In the rows, zero is written as 128.
Where one turn sends some rows of the set: a few examples, then the rows asked:
vafib: [ 98,  93,  94, 124, 144, 134, 129, 132, 168, 136, 127,  78]
zus: [120, 108, 134, 135, 139, 170, 129,  85, 114, 135, 145,  95]
Kiron: [129, 127, 147, 133, 114, 124, 121,  91, 142, 129, 120, 137]
Lok: [135, 118, 107,  91, 108, 130, 133,  99, 152, 164, 140, 103]
Dedop: [ 88,  86,  94, 124, 139, 127, 118, 133, 159, 143, 118,  88]
dadel: [126, 141, 132, 121, 110, 123, 122, 136, 127, 133, 162,  91]
Rukeb: [ 99, 102, 105, 120,  96, 137, 143, 146, 129, 142,  91, 117]
Geb: [111, 109, 133, 124, 137, 160, 139, 165, 136, 135, 106,  95]
Veze: [ 95,  93, 129, 137, 157, 140, 116, 131, 150, 147,  95, 108]
sanad: [137, 111, 148, 142, 133, 163, 136,  87, 132, 145, 147,  96]
fab: [ 81,  83, 115, 134, 118, 152, 124, 131, 140, 113, 117,  97]
bokon: [141, 125, 128, 135, 127, 130, 130,  95, 132, 127, 109, 144]
gato: [ 90,  90, 105, 125, 108, 140, 136, 142, 129, 144,  88, 114]
sor: [115, 113, 150, 124, 120, 168, 127,  89, 122, 145, 150,  92]
Fas: [105, 101, 124, 113, 136, 153, 128, 165, 136, 145, 105,  97]
Guke: [120, 129, 101, 147, 117, 104, 123,  93, 117, 167, 133,  95]
Luz: [105, 103, 122, 143, 157, 132, 129, 127, 155, 152,  89, 111]
let: [100,  98, 129, 136, 163, 140, 119, 119, 154, 159,  99, 105]
patu: [146, 116,  94,  91, 128, 140, 137, 105, 144, 158, 140, 100]
Zufo: [142, 121, 131, 132, 102, 133, 129,  88, 131, 129, 111, 134]
paf: [125, 119, 103, 150, 114, 115, 142,  88, 124, 173, 138,  97]
zan: [ 85,  92,  94, 131, 140, 128, 119, 124, 157, 142, 133,  79]
vukav: [116, 107, 135, 108, 137, 160, 132, 159, 141, 147, 105, 103]
Nor: [107, 128, 117, 140, 109, 114, 131,  94, 110, 176, 128, 104]
Rofa: [ 83,  85, 114, 145, 119, 155, 136, 115, 143, 111, 111,  98]
defo: [113, 124,  91, 144, 118, 114, 135,  97, 104, 164, 129, 104]
pada: [158, 122, 110, 106, 114, 133, 146, 114, 147, 163, 143, 100]
tevul: [ 94,  99,  93, 127, 103, 138, 150, 143, 129, 148,  93, 102]
kito: [143, 124, 135, 150, 106, 126, 142,  97, 132, 135, 120, 133]
sazol: [135, 130, 124, 139, 106, 135, 139, 127, 125, 125, 167,  86]
nisu: [ 79,  90, 114, 144, 106, 146, 127, 126, 136, 109, 121, 100]
vituv: [136, 133, 122, 127, 106, 129, 121, 124, 127, 112, 160,  91]
Vatug: [134, 136, 118, 126, 119, 134, 128, 140, 116, 116, 158,  97]
naged: [151, 120, 108,  93, 114, 143, 136, 108, 136, 167, 135,  95]
Vor: [129, 117, 148, 140, 136, 162, 122,  88, 115, 149, 142,  89]

sazol moves to kito
naged moves to Vor
patu moves to zus
Now these:
let moves to zan
Kiron moves to Lok
fab moves to gato
Luz moves to vafib

Where one turn sends some rows of the set: a few examples, then the rows asked:
Rin: [ 66, 124, 146, 111,  90, 155, 128, 119, 148, 166, 137, 144, 114, 127]
guda: [107, 143, 116, 134, 121, 128,  71, 125, 135, 193, 114,  99, 118, 122]
simob: [ 88, 125, 151, 105,  95, 169, 125, 107, 158, 159, 135, 150,  99, 123]
gizos: [102, 132, 124,  96, 105, 166, 107, 117, 136, 131, 168, 140, 139, 122]
Luset: [132, 108, 105, 100, 125, 162,  74, 118, 131, 146, 103, 126, 148, 145]
Moni: [ 97, 101, 101, 112, 111, 176,  95, 109, 166, 185, 104, 125,  85, 138]
pone: [ 83, 105, 109, 117, 126, 184,  72, 122, 151, 172, 112, 101,  87, 142]
Bif: [ 88, 142, 131,  99, 118, 170, 117, 120, 146, 141, 160, 149, 135, 137]
bived: [138, 133, 125, 138, 111, 133,  77, 123, 122, 180, 103, 120, 109, 134]
fotu: [ 93, 146, 149, 126, 103, 155, 120, 128, 131, 162, 159, 113, 136, 124]
fosa: [112,  84, 102, 107, 108, 160,  87, 123, 132, 172, 109, 131,  83, 142]
boz: [112, 131,  96, 124,  98, 183,  70, 107, 158, 145, 100, 113, 147, 144]
dizi: [ 89, 139, 166, 117, 108, 140, 108, 123, 129, 164, 144, 112, 132, 110]
Zoga: [ 97, 152, 100, 140, 105, 133,  53, 124, 134, 170, 120, 118, 104, 132]
miv: [119, 126,  75, 106, 113, 166,  72, 114, 151, 148, 128, 123, 152, 138]

pone moves to boz
gizos moves to dizi
Now these:
guda moves to Moni
Luset moves to bived
Bif moves to fotu

Where one turn sends some rows of the set: a few examples, then the rows asked:
Posep: [ 97, 161, 138, 122, 144, 104, 109,  78, 146, 132, 127, 135, 169, 158, 129,
 109, 139, 103, 154, 160, 135, 151, 110, 140, 111, 124, 148, 104, 111, 114,
  95, 118, 167, 136, 118, 133, 111, 145, 150, 173, 148, 143, 149, 134, 126,
 127, 111, 125, 112, 131, 163, 129,  81, 142, 104, 156, 129, 158, 141]
posok: [ 94, 153, 145, 125, 147,  60, 115,  96, 124, 109, 119, 117, 149, 127, 155,
 116, 168, 105, 121, 120, 122, 149,  67, 110, 120, 135, 111, 103, 138, 131,
 109, 160, 159, 139, 126, 102, 129, 118, 126, 150, 122, 117, 130,  71, 159,
 111, 114,  87,  84, 143, 131, 145, 134, 147, 112, 135, 130, 140, 133]
mig: [ 79, 158, 164, 130, 115,  88, 113, 101, 136,  95, 136, 131, 110, 115, 127,
 133, 168, 122, 130, 115, 145, 129, 101,  99, 143, 109, 112, 102, 131, 111,
 101, 153, 161, 114, 144,  92, 124, 130, 114, 158, 126, 153, 121, 126, 144,
 130,  96, 104, 128, 143, 127, 133, 122, 150, 126, 102, 110, 118, 141]
Sama: [131, 160, 121, 155, 130, 116, 120, 125,  99, 115, 138, 128, 152, 150, 128,
 118, 137, 123, 142, 100, 101,  92, 123, 123, 108, 134, 132, 148, 142, 120,
 108, 120, 169, 113, 140, 100, 136, 114,  88, 133, 141, 120, 143,  87, 137,
 101, 160, 135, 145,  99, 116, 110, 133, 127, 126, 127, 136, 124, 136]
fazan: [119, 134, 108, 109, 137, 101, 114,  84, 118, 117, 100, 118, 146, 126, 142,
 116, 156, 164, 130, 132, 114, 137,  95, 107, 108,  76, 117, 118, 120, 119,
 118, 164, 150, 164, 114, 111, 124, 107, 125, 146, 125, 105, 141, 180, 145,
 110, 136,  89, 149, 109, 125, 148, 110, 147, 133, 187, 134, 125, 126]
sige: [130, 163, 108, 120, 143, 146, 115, 114, 125, 112, 108, 125, 146, 134, 157,
 124, 153,  49, 112, 119, 127,  95, 107, 110, 127, 145, 123,  85, 139, 134,
 105, 130, 139, 137, 138, 104, 129, 130, 132, 136, 139, 130, 138, 137, 131,
 133, 129, 166, 135, 115, 136, 141, 148, 137, 132, 155, 120,  92, 136]
remod: [100, 134, 151, 127, 152,  72, 124,  86, 148, 102, 118, 115, 117, 115, 126,
 126, 172, 108, 106, 122, 137, 143, 115,  99, 165, 148, 137, 126, 121, 133,
 117, 143, 153, 128, 132,  89, 139, 126, 124, 149, 116, 118, 142, 117, 154,
 121,  98,  73,  87, 154, 127, 149, 112, 122,  96, 110, 124, 115, 160]
bos: [171, 131, 114, 135, 128, 122, 139, 103, 143, 103, 101, 119, 170, 155, 125,
 140, 142,  83, 128, 113, 133, 133, 135, 130, 134, 141, 136, 119, 157, 126,
 100, 152, 152, 152, 130,  71, 119, 110, 122, 135, 113, 119, 166, 117, 124,
 131, 157, 156, 119, 141, 152, 138, 139, 120, 129, 145, 110, 124, 142]
mor: [138, 143, 158, 120, 129, 103, 118,  92, 121, 114, 106, 127, 172, 133, 132,
 126, 151, 115, 139, 122, 125,  84, 142, 109, 141, 168,  95, 158, 112, 120,
 129, 100, 147, 152, 105, 111, 138, 108, 145, 129, 112, 111, 136, 133, 120,
 108, 153, 127, 115, 112, 129, 152, 139, 103, 102, 142, 154, 156, 115]
Dupu: [140, 139, 126, 126, 135, 129,  97, 111, 119, 107, 114, 100, 136, 153, 147,
 128, 147,  98, 122, 125, 144, 127, 120,  99, 134, 141, 149, 128, 114, 139,
 138, 131, 158, 128, 111, 137,  84, 127, 123, 168, 145, 108, 123, 105, 106,
 179, 106, 120, 133, 135, 155, 135, 114, 118, 103, 114, 109, 160, 158]
zapi: [155, 138, 115, 116, 140,  98,  99, 135, 140, 135, 117, 102, 138, 151, 128,
 128, 158,  97, 120, 146, 142, 127, 115, 118, 169, 111, 124, 151, 132, 140,
 148, 108, 141, 142, 135, 113, 134, 135, 133, 131, 102, 108, 137, 106, 133,
 152, 104, 110, 116, 148, 172, 161, 127, 110, 102, 106, 129, 147, 152]
luduv: [111, 147, 134, 113, 142,  94, 102, 105, 137, 134,  79, 132, 146, 127, 116,
 147, 154, 101, 136, 170, 108, 170, 133, 125, 123, 110, 116, 100, 116, 113,
 113,  97, 162, 135, 142, 100, 160, 144, 131, 148, 135, 128, 164, 143, 139,
 137, 127, 103, 110, 131, 165, 126,  80, 146, 117, 125, 144, 143, 140]
nozo: [116, 136, 143, 144, 147, 144, 111, 106, 122,  86, 110, 123, 143, 152,  93,
 129, 145, 103, 118, 129, 114, 145,  51, 132, 128,  92, 110, 135, 136, 134,
 106, 136, 161, 136, 135, 132, 124, 112, 131, 140, 138, 118, 145, 100, 139,
 122, 118, 118, 114, 123, 129, 144, 146, 137, 114, 183, 134, 131, 122]
Rele: [128, 137, 104, 109, 149, 101, 103, 123, 151, 162, 127, 149, 152, 146, 157,
 112, 174, 164, 110, 113, 132, 129, 136,  95, 108, 127, 144, 150, 119, 116,
 100, 139, 153, 154, 126, 115, 137,  86, 108, 146, 144, 110, 141, 106, 128,
 122, 155, 131, 141, 115, 142, 157, 136, 126, 104, 134, 166, 129, 136]
feg: [120, 148, 135, 132, 111,  71, 102,  94, 112, 127, 106, 115, 124, 115, 144,
 128, 152, 100, 171, 107, 118, 158, 127, 126, 130,  78, 148, 114,  96, 174,
 120, 133, 143, 119, 122, 123, 111, 142, 125, 143, 143, 146, 153, 158, 137,
 129, 124, 111, 139, 131, 134, 108, 123, 119, 106, 156, 118, 125, 162]
mopun: [134, 153,  98, 128, 163, 113, 115, 115, 150, 169, 137, 116, 156, 141, 161,
 104, 154, 152, 117, 145, 139, 138, 133, 121, 133, 112, 163, 115, 109, 111,
 158, 141, 174, 149, 111, 120, 135, 133, 115, 160, 145, 119, 142, 149, 155,
 136, 136,  93, 140, 112, 159, 154,  91, 112, 123, 134, 123, 133, 147]
dag: [132, 144, 163, 117, 145, 110,  94, 104, 127, 104, 116, 121, 152, 137, 132,
 123, 149, 118, 131, 123, 120,  69, 162,  99, 135, 194, 109, 148, 125, 121,
 113, 102, 142, 143, 130, 116, 127, 116, 123, 148, 125, 119, 135, 163, 117,
 122, 123, 126, 122, 101, 132, 131, 137, 119, 121, 149, 125, 138, 124]
finit: [125, 156,  86, 125, 122, 131, 141, 110, 134,  89, 108, 131, 159, 115, 145,
 128, 176,  81, 144, 125, 127, 106, 111, 135, 127, 132, 107,  95, 142, 159,
 114, 111, 159, 110, 107,  90, 127, 124, 142, 122, 110, 110, 147, 133, 131,
 126, 138, 154, 118, 139, 136, 168, 152, 124, 115, 141, 142, 116, 137]
fus: [115, 142, 107, 126, 145, 117, 112, 117, 109, 131, 135, 130, 148, 137, 134,
 124, 139, 122, 162, 109, 105,  80, 115, 120, 128, 137, 133, 154, 149, 133,
 120, 115, 162, 116, 129, 113, 137, 150,  99, 121, 115, 109, 155, 106, 142,
  75, 135, 128, 120, 116,  95, 103, 142, 140, 124, 110, 131, 124, 142]
sikag: [125, 153,  90, 124, 146, 109,  99, 114, 134, 142, 119, 127, 148, 128, 201,
 130, 180, 177, 153, 121, 122,  96, 161,  93, 134, 116, 124, 149, 110, 120,
 104, 126, 163, 144, 126, 126, 129, 137, 133, 148, 142, 108, 133, 145, 144,
 126, 114, 126, 126, 121, 123, 124, 134, 153, 112, 112, 132, 138, 144]
kedam: [140, 128, 109, 147, 136, 148, 140,  93, 138, 117,  97, 120, 150, 138, 143,
 149, 160,  86, 132, 121, 126, 113, 141, 130, 130, 144, 139, 126, 140, 123,
 126, 137, 154, 144, 106,  91, 123, 146, 149, 130,  92, 122, 147, 138, 133,
 124, 109, 165, 103, 146, 125, 114, 142, 137, 132, 135,  84, 130, 158]
nosov: [120, 132, 133, 124, 139, 111, 113,  94, 128, 133, 110, 130, 146, 122, 146,
 113, 163, 179, 133, 126, 120, 138,  90, 120, 112,  86, 121, 125, 120, 133,
 126, 160, 151, 143, 126, 114, 131, 130, 121, 146, 128, 121, 142, 195, 160,
 125, 118, 104, 142, 113, 129, 141, 131, 154, 132, 199, 137, 134, 131]
guvu: [104, 179, 172, 145, 125,  71, 117,  96, 135, 119, 118, 112, 145, 132, 143,
 128, 154, 108, 125, 116, 143, 122, 115,  91, 150, 123, 129,  97, 119, 111,
 120, 164, 180, 140, 115, 108, 110, 120, 127, 162, 144, 152, 136,  89, 144,
 149, 115,  92,  99, 143, 138, 148, 135, 109, 121, 134,  96, 151, 129]
Lol: [117, 149, 145, 126, 188, 138, 112,  83, 127, 134, 109, 128, 151, 140, 150,
 102, 169, 170, 128,  86, 118, 112, 140,  99, 128, 122, 124, 125, 113, 117,
  96, 147, 153, 146, 130, 129, 139, 111, 131, 179, 155, 108, 156, 135, 150,
 116, 135, 131, 135,  86, 119, 112, 145, 130, 125, 173, 120, 130, 139]
Vufu: [137, 141,  94, 124, 163, 116, 119, 111, 150, 155, 120, 118, 156, 131, 159,
 119, 156, 156, 125, 146, 138, 139, 134, 110, 152, 117, 145, 118, 104, 116,
 151, 146, 186, 128, 101, 125, 131, 150, 108, 149, 156,  98, 157, 154, 151,
 144, 147,  86, 138, 131, 149, 141,  92, 135, 111, 131, 139, 137, 153]
Kife: [121, 147, 115, 112, 157, 111, 107, 104, 151, 116, 110, 130, 147, 117, 127,
 119, 178, 176, 144, 114, 117, 125, 153, 120, 143,  83, 110, 140, 127, 108,
  97, 127, 169, 145, 101, 106, 153, 107, 132, 136, 125,  87, 156, 146, 151,
  82, 137, 112, 121, 117, 117, 133, 149,  98, 119, 147, 147, 126, 118]
tefe: [107, 143, 103, 125, 139,  44, 110, 104, 118, 146, 117, 113, 133, 145, 104,
 123, 162,  90, 129, 133, 112, 141, 107, 129, 127,  91, 138, 116, 102, 132,
 118, 122, 155, 135, 125, 121, 124, 107, 126, 142, 121, 113, 158, 119, 124,
 135, 124, 101, 126, 128, 132, 126, 127, 140, 111, 202, 118, 114, 180]
Dular: [112, 129, 130, 125, 146, 142, 101,  96, 107,  66, 102, 108, 119, 130, 114,
 130, 151, 121, 167, 130, 103, 124,  96, 123, 133,  76, 114, 107, 151, 154,
 118, 120, 137, 135, 148, 118, 122, 130, 130, 156, 119, 132, 147, 139, 140,
 120, 100, 107, 108, 115, 125, 140, 129, 135, 138, 126, 100, 127, 118]

kedam moves to sige
Sama moves to mor
Now these:
remod moves to mig
Lol moves to Rele
luduv moves to feg
nosov moves to mopun
zapi moves to Dular

Where one turn sends some rows of the set: a few examples, then the rows asked:
bedob: [151, 137,  95, 131, 130, 156, 143, 125,  96,  77, 137, 116,  92, 117, 121,
 139, 146, 163,  98, 168, 154, 131,  98, 123, 128, 174]
vil: [118, 143,  77,  72, 140, 129, 141,  95, 109,  74, 110, 110, 138, 153, 130,
 146, 138, 146, 107, 145, 132, 135,  96, 101, 161, 145]
Nek: [115, 111, 102, 150,  86, 126, 140, 141, 110,  97, 124, 103, 127, 115, 139,
 166, 122, 130, 115, 119, 121, 138, 118, 139, 106, 140]
gudi: [113, 119, 106, 125, 151, 134, 107, 120, 119,  78,  81, 145, 138, 129, 114,
 145, 121, 144, 126, 115, 157, 145,  99, 152,  93, 127]
bapun: [ 95, 107,  93, 117, 127, 141, 166, 124,  96,  84,  96, 143, 120, 108, 136,
 182, 144, 136,  78, 135, 192, 136,  84, 113, 144, 165]
ramu: [171, 130,  90, 115, 126, 146, 129, 120, 114,  64,  85, 112, 104, 128, 102,
 159, 134, 155,  88, 128, 173, 135, 103, 146, 166, 159]
vikem: [120,  71,  93, 106, 109, 127, 142,  98, 114,  79, 113, 127,  89, 112, 134,
 158, 143, 165,  86, 138, 113, 142, 113, 118, 142, 146]
riguz: [ 98, 118,  72, 123, 150, 143, 127, 144,  86,  76, 143, 105, 106, 137, 126,
 141, 104, 117,  83, 128, 161, 141,  97, 136,  88, 150]
ligig: [128, 113, 112, 127, 144, 135, 141, 136, 123,  74, 133, 105, 145, 127, 128,
 160, 135, 139,  92, 132, 144, 113,  90, 182, 175, 146]
nobi: [161, 123,  93, 105, 131, 137, 116, 107, 118,  88,  82, 126, 117, 137, 129,
 172, 158, 161, 103,  90, 120, 127,  84, 129, 158, 157]
seged: [145,  95,  59, 142, 153, 115, 116,  98, 113, 101, 127,  94, 133, 123, 138,
 153, 127, 135,  94, 144, 124, 128,  73, 131, 119, 182]
Ran: [136, 112,  89, 101, 142, 160, 127, 115,  89,  52, 118,  93, 145, 116, 161,
 175, 143, 163, 109, 145, 167, 137,  91, 111, 119, 125]
Sig: [136, 124,  59, 116, 110, 112, 131, 139, 126,  50, 110, 118,  98, 117, 157,
 178, 135, 129,  88, 128, 154, 169,  77, 129, 155, 153]
mub: [124, 105,  68, 120, 164, 150, 152, 109,  84, 105, 105, 153, 137, 145, 137,
 156, 139, 175,  68, 140, 149, 129, 113, 122, 101, 144]
Bur: [109, 140,  35, 118, 161, 125, 134, 104, 109,  81, 115,  98, 104, 112, 120,
 133, 116, 162, 113, 115, 134, 118,  98, 123, 125, 122]
zafug: [105, 124,  84,  98, 128, 133, 155, 118, 127, 107, 127, 135, 130, 108, 140,
 177, 125, 111,  82, 121, 142, 158,  71, 158, 110, 115]
Nas: [113, 120,  91, 140, 155, 138, 156, 105, 101,  68, 105,  96, 121, 140, 128,
 161, 113, 117,  97, 122, 100, 141, 114, 180, 115, 149]
bul: [117, 123,  83,  86, 196, 120, 132, 130,  93,  86, 109, 124, 128, 163, 138,
 159, 133, 148, 100, 128, 161, 152,  84, 127, 158, 146]
Zut: [112, 158, 107, 146, 136, 108, 123, 108, 109, 106, 107, 116, 116, 148, 173,
 167, 144, 159, 108, 119, 150, 165,  88, 131, 130, 128]
det: [159, 111,  96, 144, 155, 142, 147, 133, 116, 102,  90,  79, 101,  96, 130,
 183, 145, 145,  87, 128, 152, 154, 117, 126, 122, 136]
Vatip: [ 95, 133,  94, 152, 137, 137, 150, 122, 107,  86, 111, 137,  99, 126, 129,
 130, 123, 139,  67, 131, 149, 158, 126, 165, 149, 158]
rol: [112, 105,  59, 128, 133, 116, 112, 123, 107, 105, 101, 114,  94, 127, 143,
 185, 147, 160,  97, 103, 163, 129, 110, 103,  89, 157]
muzez: [ 95, 116, 105, 118, 127, 101, 165, 136, 102,  97,  91,  77,  97, 153, 106,
 170, 151, 143,  79, 121, 145, 138,  83, 140, 127, 144]
fofe: [116, 103,  91, 116, 143, 101, 139,  87, 111, 102,  87, 112, 103, 119, 147,
 191, 128, 160, 118, 107, 111, 144, 109, 162, 114, 157]
Zevur: [120, 186,  84, 116, 130, 126, 152, 153, 107,  79, 108, 114, 138, 120, 153,
 151, 134, 171,  83, 115, 154, 122,  93, 146, 121, 151]
Foro: [126,  96,  72, 105, 189, 121, 149, 105, 113,  77, 103, 111,  97, 149, 131,
 174, 125, 147,  83, 119, 152, 135, 105, 165,  87, 153]
Sez: [110,  95,  82, 106, 159, 103, 109, 149, 132,  56, 126,  91, 112, 109, 135,
 159, 148, 168,  62, 123, 152, 148,  89, 144, 123, 147]
gozur: [149, 108,  80, 139, 126, 146, 145, 126,  84,  57, 102, 112, 148, 134, 134,
 153, 103, 145,  80, 104, 127, 124,  64, 127, 119, 124]
zokos: [122, 132,  95,  99, 151, 122, 135, 135, 119,  99, 107, 142, 162, 109, 137,
 188, 137, 145,  76, 158, 163, 128,  91, 156, 156, 161]
bap: [107, 128,  52, 107, 113, 129, 148, 129, 120,  72, 110, 148, 151, 122, 118,
 136, 155, 160, 115, 130, 135, 157, 117, 116, 134, 156]

Foro moves to fofe
rol moves to Nek
seged moves to muzez
Now these:
bedob moves to bapun
det moves to zafug
Zevur moves to Ran
Vatip moves to mub
nobi moves to ligig
vil moves to ramu
Sez moves to Zut

